In the data rows, 128 means zero.
A hidden rule labels the rows of this table. It goes by one to three of the table's principal directions, not those with the most spread.
[158  78 101 136 102 142  60 133 140 108 170  64 119 142 179 168 105 115 191 119 103 110 126 160 110  28 191 123 132 151 108 121] X
[190 153 104  79 148 119 135 134 128 105 104 132 143 142 100 118 114 135  81 200 114 122 120 119  66 182 111 120 107 149 132 136] P
[112  50  92 150 133 158  94 161 151 108 207  18 138 106 154 173  88  66 205  92 122 139 114 176 146  15 221  98 114 147 118  93] X
[125 139 158 151 122 125 120 119 127 131 116 139 139 148 126 136 136 145 137 134 120 135 129 147 150 136 137 130 153 124 152 106] P
[103  74  83 122  95 164  62  78 100 149 130 145  87 110 177 138 150 124 163 116 126  88 134 138 151  49 174 116  93 151 115 153] H
[ 83 157 136 101 151 105 129 119 178  95 142 114  99  42 105 103 120 158 157 117 195 175 132  62 147 114 151  88  67 126 107 168] X
[144 148 205 110 127 120 138  66 139 138 116 127 107 121 123 150 108 209 139 136 163 179 155 134 187 168 124  90 128 109 213 125] P
[132 136 177 142 110 118 148 113 132 162 132 130 120 132 131 129 146 155 130 119 129 122 132 151 149 142  99 165 138  85 146 126] H
[108 145  97 124  98 134  43  56 118 113  83 227  94 114 152  88 148 157 121 201 114 122 130 129  92  95 178 103 118 166 101 153] H
[ 78  74  71 154 100 159 111 146 114 152 172 123 111 104 170 106 135  71 144  82 109  96 120 144 115  50 145 162 131 125  64 136] P
[156 180 147 105 164 104 177 144 138 127  91 115 160 111  68 108 129 152  89 185 158 136 119  87 100 223  81 133  69 123 125 131] X
[128  97 157 145 100 153 146  98  97 160 166 123 105 153 160 157  95 116 128  47 136 150 161 157 185 105  85 105 161  93 179 114] P
[143  92 146 159 102 132 128 120 124 160 187  66 108 131 169 154  78  87 159  45 154 155 140 144 125  52  90 112  90  90  99 129] X
[191 104 157 155  84 128 179  73  65 149 118 134 100 171 163 152  85 142  85 121 172 100 201 115 124 154  25  81 137 113 126 153] X
[111  85 119 145 124 135 145 158 111 158 124 107 135 127 133 125 160 128 139 136 114  75 121 150 129 131 148 170 135 133 102 133] P
[ 88 112  61 114 124 130 106 142 122  76 100 191 107  90 127  86 171 132 118 208 115  59 137  98  83 109 197 122 162 187  61 183] P
[165 125 125 147 103 142  58  99 126 117 104 152 146 180 157 159 145 137 146 197  63 100 115 190 109 100 188 150 180 156 154  87] P
[100 151 141 170  99 103 132  96 121 119  80 217  98 121 156 112 176 152 119 156 144  78 155  82 111 125 110 151 177 133  64 176] X
[149 111 150 187 107 112 180 131  93 189 113 118 137 150 146 120 133 103 101 129 142  89 134 139  78 148  50 170 100  99  53 135] P
[104 142  86 109 166 111 148 185 155  99 143 100 146  86  81  90 132  91 119 135 145 132 102  95  99 134 137 122  75 136  80 138] X
[149 127 200 155 100 118 165  78 120 181 146  95 103 131 151 156 109 156 140  67 182 148 159 126 178 132  48 127  93  67 152 130] X
[154 205 127  95 137 118 106 140 132  91  75 180 159 136  80  83 136 181  86 217 104 136 119  97  78 205 120 135 132 153 139 126] P
[165  56  88 110  95 153  90 110 119 137 203  61  87 131 189 161  75  85 161  69 128 126 142 159 114  18 134  96  93 121 112 144] X
[144 143 157 124 120 145 116  82 102 125  97 154 131 153 126 151 114 170 121 139 137 148 154 125 176 163 119  87 143 140 200 109] H
[118 160 136 121 174  83 189 168 175 146 116 102 156 113  84 103 171 127 110 132 135 128  85 117 130 201 104 195  99 100 112 115] X
[168 125 121 142  97 130 104  86  95 133  86 166 119 176 167 145 139 149 114 155 114  86 150 123 113 135 104 134 154 149 122 136] H
[101 133 158 161 111 112 146 111 132 150 135 137 109 110 136 115 142 136 136 102 157 127 139 121 147 116 101 139 117  95 103 141] P
[147 102 119  93 120 129 105 110 151 102 151  97  95 102 156 144 105 161 157 144 135 131 143 125 121  91 173 107 134 146 133 158] X
[ 71 107 130 146 126 127 122 139 133 159 144 126 111  86 124 110 165 107 158  99 142 112 110 137 142  79 152 146  83 106  88 148] H
[120  96  89 192 109 139 118 164 120 117 137 108 157 142 158 132 133  78 144 152  99  76 122 143  82  83 154 164 165 155  51 107] H
[135 129 109 109 141 118 114 149 169 104 160  99 132 116 121 123 123 113 140 140 109 140 104 149 108 102 165 139 128 125 124 118] H
[ 55 146 135 130 152 115 131 137 148 137 121 174 119  95 106 102 170 110 134  96 133 148 102 121 156 119 151 139 123 112 121 137] P
[136  51  58 116  87 160  78 112 102  77 159 134  80 111 177 136 110 110 147 173 116  63 168 142  89  25 202  72 160 181  84 178] H
[172  85  63  96 133 177  59 184 141  63 181  39 168 148 138 172  73  98 173 155  65 130 113 166 101  63 227 105 165 189 161  81] X
[134 131 111  84 139 138  78 159 150 102 155  98 131 113 112 126 115 131 157 128 106 149 106 135 115  90 179 115 105 139 145 130] P
[ 84 124 133 119 118 136 104  82 107 148  87 195  97 105 137 101 158 175 126 147 137 126 136 123 151 140 156 115 123 145 137 156] H
[126 209 174 138 132 112 177 116 120 130  86 197 139 123  94 100 128 148  73 142 157 154 146  69 111 208  38 134 136 102 125 140] P
[154 177 192 142 148 114 198 105 112 148  81 149 159 158  95 134 109 161  75 145 155 168 145 113 149 246  50 118 142 111 183  99] X
[134 129 114 135 120 134  76 127 135  89 113 142 140 155 141 146 142 144 153 160  93 110 126 140 136 106 188 126 182 165 146 109] H
[165 163 145 106 119 126  90 136 104 153  43 207 151 191 127 125 200 188 104 204  42  69 100 152  84 193 139 218 191 149 150 132] H
[ 53 155 118 148 191  84 189 185 146 121  38 174 168  94  70  73 212 153 103 205 135  90  93  83 117 242 170 180 147 173  70 140] X
[ 43 192 127  84 155  94 111 129 193 128 113 199  96  56 101  72 209 157 140 102 134 147  83  77 154 132 152 188 104  99 112 170] X
[109 150 142 102 134 107 117 117 183 114 160 124 105  98 124 117 135 151 148 107 131 166 114 134 158 110 152 139 132  99 154 129] H
[124 139 131 127 115 138  90 130 124 147 103 157 141 132 118 117 180 147 136 177  85  87 102 157 114 127 160 182 126 126 130 122] H
[126 157 117 118 146 122 114 174 141 134  83 144 170 140  97 119 203 145 129 183  76  72  82 129 111 172 157 217 140 140 122 114] H
[155 105 114 110 107 141  79 145 127 136 146 107 125 146 144 145 151 127 158 133  83  86 110 165 110  76 162 165 126 126 128 132] P
[133  71 119 120 115 151 132 121 103 142 169  82 101 120 153 150  91 112 146  77 151 130 153 137 149  82 124  85 104 126 135 145] X
[ 75  82 146 155 147 142 213 177 113 153 174  70 133  89 114 127  97  93 132  57 171 147 146 121 164 134 105 111 129 107 116 130] H
[119 184 153 119 135 124 141 136 146 117 141 113 143  90  81  97 107 151 121 125 164 173 131  88 138 159  87 114  75  99 141 120] P
[ 93 104 121 148 133 135 130 165 130 126 152 100 133 106 123 125 127 101 154 105 132 125 122 133 131  92 156 125 124 130 100 129] X
[104 134 138 143 128 126 143 135 140 114 120 131 133  92 116 113 140 152 135 175 140 113 135 115 120 141 153 141 142 137 107 136] P
[127 155 186 117 165  90 213 150 154 160 120 101 136 114  89 129 151 151 113 101 163 142 118 107 160 208  72 165 111  80 148 135] X
[212  57  94 141  85 155  95 128  98 140 200  38 121 181 185 175  57  63 146  87 108 113 142 187  85  30 105 100  98 119 109 109] P
[ 96 110 153 142 120 140 147  70 108 161 125 147  99 110 146 142 123 136 132  89 171 148 153 123 187 126 109  96 112 113 155 135] H
[ 89 128 103 117 170 107 196 199 143 128 140  93 141  72  78  78 133  99 107 121 163 126 110  86  97 164 109 139  73 123  62 156] P
[150 163 188 159 102 109 140  81  90 193  58 216 122 206 155 144 180 160  95 101 107 103 134 134 151 186  44 186 175  93 155 126] H
[ 75 157 202 132 183 103 221 156 137 142  98 143 145  88  63 100 124 161 100 139 171 188 129 113 150 231 119 108 140 115 154 134] H
[148  52 111 139 150 161 204 180  82 130 148  59 164 163 128 161  72  95 103 120 118 119 154 162 137 176 128  98 192 164 160  96] P
[ 76 138 173 185 112 130 141 100 106 145 106 185 125 135 132 122 142 138 128 106 142 142 150 135 180 137 119 114 173 115 145 112] P
[ 81 120 121 146 103 143 106  77 103 148 129 186  93 116 148 116 142 114 128  85 147 132 144 126 172  88 118 100 113 115 130 139] P
[110 182 172 122 143 106 168 123 150 137 114 161 127 120 108 119 143 153 109  95 147 161 128  92 160 182  77 152 148  92 155 131] X
[142 115 133 152 150 106 154 158 104 187  65 137 161 170 119 131 190 108 110 159  98  69  87 155  89 180 116 199 108 134  85 124] X
[141 124 151 147 148 111 197 139 121 159 107 102 147 122 107 131 136 124 105 155 156 108 126 121 112 187  88 150  97 116 104 130] X
[148  31 138 186 104 167 201 129  65 171 181  49 121 149 186 182  39  66 127  53 164 131 183 151 129  94  71  82 150 123 108 121] X
[135  57 114 129 116 118 132 119 141 146 183  59  89 106 164 136 107 111 159 101 149 121 131 167 121  60 154 113  88 115  92 150] P
[ 88 127 161 119 130 133 106  90 142 127 128 157 105 110 129 134 135 164 154 115 132 168 131 152 192 116 180  99 153 124 191 121] H
[ 69  99 114 154 100 132  75  87 174 112 181 109  70  40 187 138 123 108 208  95 172 137 136 102 130   0 191 115  92 124  51 170] X
[179  67 153 166  69 153 173 100  75 140 202  68  92 148 176 167  37  99 123  61 177 127 208 141 136  71  41  57 133  90 125 141] H
[144 187 157 127 180  84 209 193 170 116 114  88 184 114  57 100 127 133  91 170 143 151 101 101  90 233  85 168 112 109 111 107] P
[ 83 111  33  99 141 124  58 185 167 103 152 123 126  83 118  75 177  82 156 154  83  90  65 141  69  49 223 169  80 155  46 148] P
[155 166 239 166  80 112 130  24 125 169 120 160  92 158 164 165 115 192 139  84 168 171 172 137 199 132  52 114 142  61 195 118] X
[185 134  87  52 184 126 138 148 129  92  86 103 159 152  87 147 120 145  97 185 118 127 113 106 118 213 148  98 108 186 180 122] H
[135  57 103 150  97 146 101 124 112 114 182  68 102 125 171 148  79 105 168 101 144 122 157 153 126  36 163  71 120 145  99 136] P
Which label does each new row get?
[129  94 148 138  96 153 112  62  83 148 134 159  89 153 166 149  94 137 126  89 141 152 169 157 171  99 116  62 146 125 175 131] >> P
[ 88 103 144 131 147 113 197 147 126 162 162  89 112  79  95  96 119 110 118  84 184 148 132 129 152 141  97 104  61  88 109 147] >> H
[148 128  82 125 143 127 109 125 126 118  93 134 153 148 128 125 140 114 112 183 106 106 105 132  95 152 150 138 114 169 110 109] >> H
[132 122  96 100 142 134  93 140 125 121  89 160 140 152 127 131 171 138 126 172  74  93 100 147 116 143 184 159 161 167 142 126] >> X
[131 183 174  98 177  76 229 117 165 141 126 112 128  87  56  84 112 154  70 131 199 194 126  99 147 241  48 106  55  74 155 131] >> H
[122 169 166 140 137 102 157 106 141 149 118 131 128 121 112 118 128 142 117  95 170 165 129 100 156 166  68 127  87  92 135 122] >> H
[116  99 148 149 132  97 201 121 135 161 147  91 100 100 141 120 120 123 122  87 186 129 145 114 138 139  80 128  96  95  84 157] >> X
[164 106 174 168  88 124 147  81  94 177 126 136 112 183 170 153 119 139 116 102 126 116 156 173 146 132  71 137 158  93 148 115] >> H
[136  87 122 176  99 154 162 135  90 151 171  98 131 146 160 135  73  72 111  83 134 131 157 150 108  98  75 115 144 111  99 112] >> P
[128 114 131 139 118 143 139 145  96 153 127 137 138 158 132 127 129 119 113 105 105 117 131 150 134 142 106 145 157 122 141 115] >> P
[170 124 103 111 114 152  75 119 142 105 161  99 138 158 151 160 100 114 146 124  89 140 119 159 129  85 152 128 147 135 169  89] >> X
[193 107 105 106 118 141 130 160 111 147 154  80 145 174 136 150 117  98 115 110  91  96 117 155  98 124  89 163 118 114 135 115] >> P
[135 120 159 152 126 119 176 112  95 165 123 133 124 156 127 127 106 116  96  86 154 151 147 140 146 163  62 101 118 101 140 122] >> P
[155 148 183 130  80 141 106  43  85 168 116 189  89 163 159 134 102 168 106  95 138 163 167 143 153 128  60  94 130  91 182 135] >> P
[ 53 117  56 111 160 141 112 200 132  87 131 150 142  98 101  85 149  90 130 117 104 123 103 104 123 114 195 120 152 176  95 136] >> P
[166 103 172 168  66 141 194  87  63 145 169 119  92 141 153 121  44 136  83  93 189 137 219 124 127 130   9  55 137  84 125 150] >> H
[173  18  96 173  58 174 127 133  63 105 204  63  97 155 202 172  44  81 148 101 134  75 206 159  95  14 124  57 180 149  82 150] >> H
[107  84  93 158  87 126 103 123 119 161 149 140  95 117 172 103 165  95 142 122 111  66 118 159  91  50 138 176 110 111  43 157] >> H
[131 121 112 150 147 120 146 159 121 153 100 113 163 143 118 122 151 103 117 154 113 100  98 136  95 160 125 170 107 142  88 111] >> H
[141 134 162 125 119 127 147 151 135 141 184  91 120 127 124 133  92 108 133  59 137 165 134 136 129  99  80 125 118  75 138 129] >> P
[114 153  96 127 130 133 123 132 128  88 108 158 142  96 102  80 117 138  99 209 132 128 135 103  80 155 147 108 127 163  95 132] >> H
[106 140 143 136 144 118 149 139 139 126 109 129 138  95 107 109 135 148 127 168 144 132 124 114 112 158 144 135 120 137 106 136] >> P
[136 132 100  82 160 127 130 152 163 109 147  84 141 101 100 125 125 125 132 144 125 139 102 125 127 140 157 134  94 135 145 120] >> X
[155  94  79  89 133 162  87 111 103 104 115 120 126 140 142 156 108 129 132 159 115 114 136 127 126 117 174  82 122 186 157 130] >> H
[145 105 164 154 122 136 177  79  99 118 143 107 119 128 126 141  45 135 103 138 186 182 185 144 153 153 102  20 129 131 167 112] >> H
[189 157 144  97 137 118 126 141 130 137  82 128 155 172 115 154 168 169 118 173  90  85 110 125 114 191 112 191 143 132 161 123] >> X
[162 131  86  88 138 143  48 167 133  84 116 130 153 164 123 142 136 122 146 171  57 112  95 149  83  98 203 133 152 179 142 117] >> X
[116 119  99  96 134 124  74 117 158  95 142 115 103 100 138 131 129 139 169 123 136 140 120 114 140  74 190  97 100 152 126 147] >> H
[110 156 185 126 155 103 209 118 152 155 132  92 124  72  90 120 120 156 121 106 206 168 138  84 167 190  69 124  64  83 137 140] >> X
[164 136 192 119 124 118 158  70 127 144 139 108 106 130 125 146  77 168 118 117 175 187 160 141 162 158  84  71 101  95 190 123] >> H
[ 88 149 159 151 126 137 181  47  86 162  85 190 104  91 123 105 106 150  82 121 210 170 173  74 167 192  54  68  84 121 137 145] >> X
[173 153 174 147  88 121 151  70  60 196  66 202 111 190 153 122 137 163  68 117 135 108 160 116 114 194   6 147 126  99 131 148] >> P
[129 178 120  89 153 119  94 161 155 109  97 162 153 144  97 117 171 147 125 153  78 127  87 121 118 161 157 175 152 140 154 118] >> X
[137 130 175 162 105 119 128  79 135 135 123 143 108 145 168 172 132 144 151 109 141 127 151 130 160 105 116 133 171 110 144 127] >> X
[ 64 111 137 183 119  99 173  71 143 146 110 148  85  62 162 109 152 145 140 129 207 112 155  80 152 123 121 127 107 125  52 168] >> X
[138 160 120  87 163 123  98 156 121 113  56 181 160 161  86 124 182 156 111 195  76 104  93 132 113 190 175 149 150 171 163 125] >> X
A new table starts here. Each row of this table is followed by its label. One hidden rule gives the labels. It looks at one to three of the table's principal directions, none of them among the few with the most spread.
[123 133 144 138 119 147 170 173 127 112 158 147 112 155 153 111 149 158  99 121 122  76 151 138 146 125 140 136 130 114  60 133] x
[115 211 118 102  86  46  40  54  69  61  62  91 163  49 116 199  19  43 149 142 122 126  86 201  52  76 105 164  54 122  90  88] t
[121  94 138 129 147 104 175 114 170 192 153 121 164 107 133 114 124 167  89 112 129 119 140 132 119 149 116  72 153 113 151 131] t
[142 180 116 153 135  98  76 157  74 125 131 104 138   0  84 185 102 173  80 133 127 161 120 208 126 100 141 114  91 109 156 122] x
[137  92 130 103 155 173 184 191 148 148 159 142  91 225 131  61 228 123 177 100 147 134 129  71 208 144 161 154 154 151 100 179] x
[158 129 119 170 104 142  93 135  99  90 140 110 139  95 154 142 143 140  95 139 118 132 110 156 112  68 127  95 100  98  95  83] y
[ 94 199 128 116 103  99  63  99  79  43  74 107 101 113  98 199  55  74 180 149 108 101 106 163  93  99 137 221  83 142 106 106] t
[125 169 154 100 130 153 148 160 137 162 125 177 126 137 127  82 150 145 126 133 161 162 161 133 132 229 112 139 157 148 153 210] y
[120 121 133 133 171  83 152 163 123 181 165  81 158  38  95 154 146 193  97  92 133 145 135 188 141 122 147  88 127 116 153 141] y
[145 115 102 159 132 120  99 136  92  91 143  93 116  92 120 175 122 135 114 121 105 117 113 145 138  46 152 117  95 113 105  70] y
[117  88 128 150 186  69 167 169 128 194 182  57 169  13  93 168 156 218  79  79 123 135 135 196 151  89 157  63 128 103 155 117] t
[119 138 144 107 105 115 157 109 159 133 121 146 147 174 143  97 113 102 135 132 138  86 115 123 119 138 119 141 131 115  83 138] x
[134  85 114 167  91 193 108  77 145  66 111 159  83 225 178 127 104  95 133 170  84  84 130  44 103  99 111 138 138 129 116  59] k
[149 122 112 193 117 138  97 156  76  87 152 105 118  46 158 163 134 173  51 136  86 116 126 164 121  41 131  85  89  92  88  64] o
[148 137 129 134 125 146 117 194  89  95 141 110 121 123 136 111 210 129 148 114 147 153 111 153 167  87 154 145 108 123  79 144] q
[101  66 130 119 183  99 192 113 189 222 151 117 142 116  95 127 118 176 112 104 121 122 150 100 148 168 131  91 176 136 208 141] x
[122  80 128 135 141 150 151 102 172 170 125 157 123 152 135 110 119 147 113 141 122 137 157  74 125 176 107 102 174 140 199 130] w
[118 134 150  91 153 165 186 226 130 143 150 153  93 194 118  66 232 140 176 100 165 139 150 111 209 179 162 186 156 156  98 220] q
[ 98 157 141 108 114 121 105  44 158 145  77 154 132 140 125 134  43  96 141 163 116 137 134 104  58 209  81 143 146 152 199 142] z
[159 124 120 140 136 145 139 193 111 130 163 140 125 112 117 121 176 167 105 115 154 140 144 146 178 115 155 112 131 116 115 141] y
[133  35 126 115 180 148 220 194 169 183 182 130 120 193 128  78 230 166 146  77 155 129 164  77 218 135 164 106 181 142 131 157] k
[195 175 105 161  83 142  58 169  51  67 134 136 146  54 155 135 149 127  76 142 150 166 114 190 129  59 126  92  73  93  64 101] y
[155 141 126 154 146 149 134 227  92 130 175 121 115  76 108 127 200 196  93 112 143 147 134 173 187 102 168 117 118 110 107 151] w
[114  95 149 113 152 122 195 128 193 208 149 152 155 147 119  96 135 173 111 116 152 123 162 112 136 204 119  95 185 130 181 168] y
[ 97 109 148 125 138 119 177 123 158 164 134 145 134 124 146 112 114 157  95 124 116  99 161 119 118 166 109 115 155 128 135 141] z
[161 106 108 150 132 169 122 178 101  91 158 122  95 158 132 127 186 136 136 118 128 132 124 113 176  77 162 129 117 126  92 109] x
[118 102 131 120 105 162 138  98 147 102 102 168 104 211 174  96 125  84 149 146 119 109 146  63 117 148 103 151 149 146 114 121] t
[127 222 131 128 109  74  78 161  60  74 124  78 143  38  90 183 105 123 128 123 129 112  79 239 119  60 159 170  53  99  52 122] q
[132 103 118 122 143 120 136 102 159 161 130 130 136 141 103 134 108 131 135 127 135 134 127 104 133 144 131 112 148 133 178 123] z
[130 141 121 151 134  64 122 109 132 145 156  71 170  50  85 189  73 166  88 118 113  86  89 198 110  63 151  91  95  82 117  77] o
[ 94 109 133 134 165 105 160 113 156 180 142 118 123  91  98 159  85 179  97 121 101 107 152 127 121 158 129 112 151 133 187 125] z
[118  92 142 124 123 149 167  99 179 164 124 162 136 181 162  83 130 129 118 138 128 119 150  79 112 181  97 105 170 133 152 141] o
[131  91 110 153 114 167 102 114 108  88 102 155  90 141 169 126 128 106 116 153  99 137 150  71 128 104 105 133 132 141 139  92] k
[145 137 128 134  94 160 103 103 136 101 109 153 126 175 150 108 124  97 140 156 133 131 115 103 107 135 112 134 129 125 123 120] o
[134 121 127 147 124 114 124 124 135 138 133 124 152  92 119 144 115 154 100 134 133 123 128 150 121 115 127 104 131 107 146 111] w
[125 137 131  67 194  93 160 169 161 218 144 116 148 124  21 129 160 154 195  86 200 190 135 145 193 213 173 149 170 163 230 222] t
[119 153 128 137 100 136  88 105  93  78  93 144 114 108 159 145  92 102 117 152 110 131 143 132  88 125  99 146 111 135 116 109] k
[144 143 142 135 155 133 172 206 135 194 178 151 141  70  98 108 167 220  65 113 159 143 159 171 174 176 147  91 152 111 152 185] o
[106 124 138 105 139 153 153 137 139 126 122 140  90 195 135 101 150 107 169 123 119 119 136  86 145 161 132 172 143 157 120 159] o
[139 129 131 183 115 154  99 140 106 104 141 114 127  81 149 150 140 175  81 148 104 133 129 156 100 100 122  95 117 105 131  94] y
[151 142 121 146  72 153  80  99 106  58  99 144 127 160 176 119 119  75 131 161 121 117 105 117  96  83 106 137 100 113  74  87] o
[128  68 116 171 141 117 142 105 145 152 149 108 143  84 143 152 109 172  69 127  96 110 140 121 115  88 118  64 137 104 155  69] o
[118 134 132 116 100 120 113  84 124 102  96 131 138 146 167 113 107  74 141 138 118 122 116 116  89 120  97 137 114 130  97 115] w
[139  91 128  90 169 146 195 183 167 180 168 135 115 212  98  76 208 135 179  87 167 136 131  87 212 159 170 141 164 149 128 185] z
[120 156 134  94 127 116 118  94 150 144 105 137 137 160  96 129  95  98 173 134 151 141 118 122 111 181 124 155 140 147 166 158] y
[153 160 117 138 145  85  89 170  82 126 151  61 163  28  80 172 156 156 127 103 149 167  89 217 143  66 165 109  84 104 122 123] o
[104  92 137 118 129 168 155 121 139 125 108 163  91 188 183  81 153 102 139 134 106 128 161  58 127 165  97 145 155 159 125 145] w
[132 110 121 134 118 114 129 118 116 103 133 109 138 130 156 133 127 109 122 116 117 105 120 133 120  76 127 114 108 115  75  91] x
[ 92 145 147 102 116 135 135 118 129  88  99 124 102 200 144 112 135  75 192 130 116  99 114 107 118 136 127 199 123 150  84 145] o
[100 181 130 126  75 162  80  77  89  19  74 150  61 201 178 140  65  40 163 169  68  72 111  91  75 107 104 213  85 148  45  91] y
[107 109 124 117 123 132 127  83 142 101 104 128 105 192 139 136  98  81 169 134 107 101 125  80 112 123 122 162 132 149 123 104] k
[199 139 104 149 112 195  90 214  73  77 155 140 100 149 140  94 232 123 138 128 157 178 106 127 194  75 162 129 101 121  75 137] w
[148 198 141 129  93 119  95 152  99  95 126 122 153 102 123 128 136 123 126 138 153 129  95 196 115 110 136 142  92 100  74 142] o
[169 138 115 150 115 159 103 143 121 134 137 161 129 106 125 120 132 152  89 149 144 159 134 128 137 137 123  95 131 115 156 129] w
[117 157 143 114 136 114 142 139 148 161 130 139 139 115  89 131 113 154 128 131 148 127 132 151 132 176 136 141 144 128 161 167] w
[161 151 108 147 143 101  66 126  86 140 136  84 162  15  97 177 120 154 103 121 138 202 114 191 105 107 129  72  99 120 181 112] q
[114 106 148 134 153 137 179 153 168 190 154 143 137 121 116 110 150 193 100 122 138 130 161 126 142 187 129 103 173 127 178 164] z
[136 155 148  90 154 163 176 214 132 163 160 161 108 172 108  75 206 156 155 101 176 159 159 130 189 212 155 154 159 155 124 226] q
[126 101 101 139 141  78 102  61 132 143 118  92 150  72 106 185  54 120 109 127 102 126 113 130  96  84 119  89 113 120 172  65] z
Here are more rows. What is the label of each one?
[118 163 128 137 120  82  84  93  97 124 105  97 158  28 128 169  75 127  96 136 110 145 113 184  73 108 104 107  93 115 139 105] ~ w
[113 105 150 101 144 169 198 189 158 138 150 148  93 238 137  62 217 126 181 107 144 104 137  81 192 161 156 179 162 148  86 187] ~ q
[135 144 132 134 129 119 106 126 116 139 127 109 149  83 127 132 137 138 120 128 133 164 117 159 107 132 120 105 118 123 146 136] ~ z
[110 146 130  93  97 145  86  40 141  91  61 151 113 215 151 117  78  30 203 158 122 144 118  70  67 178  87 176 134 169 152 130] ~ x
[154 108 125 146 140 143 146 144 155 168 164 131 142 127 115 116 150 173 100 124 140 135 126 128 145 136 140  82 146 111 153 130] ~ t
[117 146 147  71 162 118 175 153 164 194 141 137 137 167  86  90 157 132 175  99 172 153 134 127 159 216 144 148 160 156 159 215] ~ k
[102 120 139  71 167 158 177 142 180 161 129 143  79 255  77  91 164  99 237 111 149 126 124  56 183 208 165 206 174 182 164 202] ~ o
[145 108 109 186 119 107  92 115  95  95 146  79 148  46 144 186 107 158  71 129  93 112 112 172  99  29 131  74  90  89 106  42] ~ k
[120 137 128 115 126 109 124 111 124 119 119 120 135 128 124 142 105 110 142 123 130 122 128 137 114 128 125 138 121 133 121 124] ~ x
[108 152 124 111 144  83 114 127 100 106 127  64 126 106 100 166 121 102 170 102 111 115  87 166 128  75 157 162  86 131  88 116] ~ z
[115 116 133 122 152 113 149 142 134 145 143 101 133 123 113 135 148 144 143 106 128 127 127 139 139 126 144 129 133 132 131 136] ~ y
[132 132 132 133 104 147 115  72 161 140 107 165 137 155 143 116  81 117 114 161 125 130 134  98  84 176  93 110 149 128 170 122] ~ t
[ 77 137 154  88 115 144 169 106 159 107  99 155  86 245 153  87 118  70 189 135 107  68 128  69 124 169 118 211 142 157  79 158] ~ x
[135  86 109 147 122  98 117  82 141 137 118 122 158  90 133 154  84 127  95 135 121 120 128 121 111  87 111  86 129 109 156  73] ~ x
[ 75 133 166  85 161 130 216 160 178 175 147 146 104 202 106  94 146 152 164 104 134  82 156 108 159 215 147 181 173 154 124 202] ~ k
[127 117 142 111 149 114 166 139 155 199 140 151 162  91 124 102 135 169  92 114 159 159 168 139 132 197 109  84 165 132 179 174] ~ y
[144 123 110 137 151 103 107 115 127 152 144  89 146  82  87 167 112 147 124 117 128 153 108 151 126 106 144  94 117 121 170 107] ~ k
[159 152 127 129 167 107 143 224 101 175 185 102 154  38  72 137 190 207  99  89 174 174 134 209 187 128 174  94 121 112 139 175] ~ k
[168 149 136 132  88 201 121 183 106  92 130 188 110 180 183  54 204 114 122 147 158 157 140 108 151 150 115 134 131 128  74 167] ~ o
[113 122 134 129 146 122 137 125 140 154 131 121 130 110 113 137 123 152 125 125 124 135 138 131 123 153 127 122 142 134 167 139] ~ z
[143 133 131 135 120 169 125 162 109 107 136 138 107 153 156  98 180 126 133 130 128 145 130 118 141 128 129 133 123 133  97 142] ~ t
[ 90 134 142 138 136  71 136  96 131 159 118 108 160  31 126 166  63 163  72 129 102 107 143 174  82 133 102 102 124 112 153 111] ~ q
[101 128 127 170  87  73  76   2 122 107  80 106 173  28 182 186   0 113  47 169  60  95 121 155   0  85  52  69  95  95 140  28] ~ w
[135 141 121 130 100  93 103  95 114 118 103 145 163  70 143 146  70 114  85 142 137 126 140 154  95 115  97 104 114 111 126 103] ~ o
[143 141 122 133 110 147  99 117 108 103 116 134 121 134 155 117 132 102 128 139 121 148 118 120 110 120 112 123 111 131 110 120] ~ t
[139 139 114 146  99 119  87  72 115  97 110 126 139 109 149 157  66 102 103 149 106 116 117 133  77  97 104 105 102 115 117  74] ~ x
[125 123 113  98 155 110 134 148 126 124 133  96 109 166  78 140 150  98 198 101 139 124  96 117 181  96 174 177 117 144 116 138] ~ x
[113 101 147 107 112 146 165  85 178 165 102 189 141 179 178  67 114 108 114 147 137 129 165  71 100 209  73 112 176 143 156 157] ~ w
[129 156 110 118 109 102  63  57 116  92  84 110 133 125 104 175  56  67 168 149 121 134  93 128  85 105 120 153 100 136 151  91] ~ z
